Questions about the grid below.
1) What is the entry just left of 14.4?
2) What is the entry just right of 3.9?
3) What is the entry just right of the smallest entry?
[[  1.4 -23.5  -0.4  -1.5  -0.7  -2.5   2.8 -21.4  -0.9 -18.4  -8.8  11.6
   32.1  16.0]
 [ -1.0   2.6  -5.9   1.3  14.4  -3.4  -0.4 -56.1   0.6   1.0  13.6  -6.4
   -9.3   4.0]
 [  2.5  -3.3   4.0   0.7   3.0   7.0  -1.2 -22.1   0.8  -3.1 -10.5 -16.7
  -29.2 -28.9]
 [  0.0  -4.1   5.8   0.6 -12.8  -8.1  -1.9   9.7  -0.2 -15.5 -11.1  14.6
   24.0  29.2]
 [ -2.0   3.7   3.1   1.8  -4.8  -6.5  -4.2 -10.3   0.1   1.4  16.7   6.8
   30.7  25.4]
 [ -1.0  24.7   0.6   0.7  -5.8  -1.5  -1.2  47.4   0.7   5.4 -10.8  -2.3
  -42.0  -6.0]
 [  0.4  -4.6   4.9   2.3  -5.6  -4.7  -7.3  20.0   0.2 -22.5  -6.5  -1.0
  -15.0   1.9]
 [  1.5   4.4  -4.5   2.5   8.0  -5.7  -4.4 -35.8   0.0   4.2   5.2   3.9
   36.5 -26.8]
 [ -0.4   8.3  -4.6   1.5   6.0   6.0  -1.6 -41.8   0.4  -8.8  10.3 -12.4
  -13.4 -35.6]
 [  0.4  -4.3   2.2  -0.5  -3.5   9.1  -0.1 -12.4  -0.8  19.4  20.1   0.0
   59.7 -24.6]
 [  1.9 -28.9   3.0  -2.0   2.7   8.1   1.1   1.2  -1.0   6.9   8.1  -3.1
   30.9  -7.0]
 [ -0.6 -11.1  -1.0  -1.6  -0.2   9.5   2.7 -21.8  -1.0  10.3  22.5   0.3
   48.1 -10.5]
 [ -1.2  -4.8   6.4  -0.2  -6.1   6.4   0.8 -11.3   1.0 -26.7  -6.7 -15.6
  -61.6  17.1]
 [  0.4  20.9  -2.1   1.5   4.9   4.1  -1.2 -15.5   0.7  18.8   4.6 -10.8
   -9.3 -36.9]]
1) 1.3
2) 36.5
3) 17.1

Questions about the row below.
1) Which number is the entry just left of 364?
2) Which number is the entry just right of the largest entry?
3) Which number is the entry just left of 665?
4) Which number is the entry just left of the largest entry?
5) Which number is the entry just right of 393?
[241, 788, 364, 261, 393, 426, 528, 466, 413, 439, 472, 665]
1) 788
2) 364
3) 472
4) 241
5) 426

Questions about the row below.
1) Give the 1st entry from the right.
2) Give the first entry.
3) Give the entry just left of 2.9.
4) Give the third entry from the left.
5) Give the 2nd entry from the right.
6) Give the 3rd largest entry.
7) Give the third entry from the right.
8) Give the entry just left of the smallest entry.
array([ 27.8,  18.3,  11.2, -51.3,  18.6, -14.1,   2.9,   7.7,   9.5,
       -56.3,   8.5,  -2.0])
1) -2.0
2) 27.8
3) -14.1
4) 11.2
5) 8.5
6) 18.3
7) -56.3
8) 9.5

data =
[[6460, 8258, 5068, 6081, 6233, 5881, 6531, 4588, 4515, 6177, 6901, 4546, 4987, 5007, 4415],
 [4870, 5394, 5117, 6222, 5800, 5469, 5678, 6181, 4744, 5019, 5402, 4984, 6542, 3899, 5105],
 [4814, 5352, 5162, 6209, 5889, 5440, 5734, 6168, 4825, 4920, 5329, 5011, 6685, 3855, 5155],
 [5714, 7779, 4752, 5721, 4370, 4603, 6452, 6974, 3600, 6391, 6872, 3244, 5569, 5289, 4074],
 [5175, 5826, 4891, 6382, 4935, 5321, 5557, 6596, 4148, 5672, 5733, 4633, 5548, 3959, 4713],
 [5798, 4926, 5656, 4643, 6950, 6972, 5730, 5583, 6397, 5014, 4878, 5939, 8517, 6968, 5222],
 [5206, 5856, 4885, 6415, 4902, 5293, 5556, 6584, 4195, 5681, 5712, 4664, 5547, 3917, 4675],
 [4903, 5538, 5131, 6247, 5493, 5500, 5671, 6344, 4616, 5198, 5465, 4912, 6295, 3898, 5004],
 [6237, 5837, 4206, 1400, 6825, 8776, 7709, 4433, 4840, 2140, 5311, 7798, 9435, 8067, 4143]]
The smallest entry in the first column: 4814
The entry directly below 5465 -> 5311
Report the first entry in reading order.
A: 6460
Report the third entry on the main diagonal.
A: 5162
The largest entry in the last row is 9435
Report the entry directly below 5939.
A: 4664
The top entry of the column that holds the smallest entry -> 6081
Report the entry directly below 3899.
A: 3855
Report the first entry in the row that holds the smallest entry.
A: 6237
The largest entry in the last column -> 5222
Report the median of all entries.
A: 5440
Report the last entry, reading row by row.
A: 4143
Report the second entry on the main diagonal.
A: 5394
The entry directly above 5175 -> 5714
The entry just left of 5826 is 5175
Report the entry just right of 5293.
A: 5556
Report the entry directly below 4195.
A: 4616
Report the entry in the top-right corner.
A: 4415
Report the top entry of the column that holds the largest entry.
A: 4987
The entry just right of 3600 is 6391
Report the entry just right of the centre entry.
A: 4148
The 3rd smallest entry -> 3244
The entry directly above 4926: 5826
Report the third entry in reading order.
A: 5068
The entry directly below the centre entry -> 5583
The fourth entry from the end, reading row by row is 7798
The 3rd entry on the diagonal from the top-right corner: 6685
Report the entry just left of the smallest entry.
A: 4206
The entry directly above the centre entry -> 6974
Report the entry just left of the centre entry.
A: 5557

[-24.8, -4.9, 7.6, 1.0, 1.8, 36.8, -20.5, 47.5, -16.0]
The entry just left of 47.5: -20.5
Which number is the entry at the centre?
A: 1.8
The entry just left of 7.6 -> -4.9
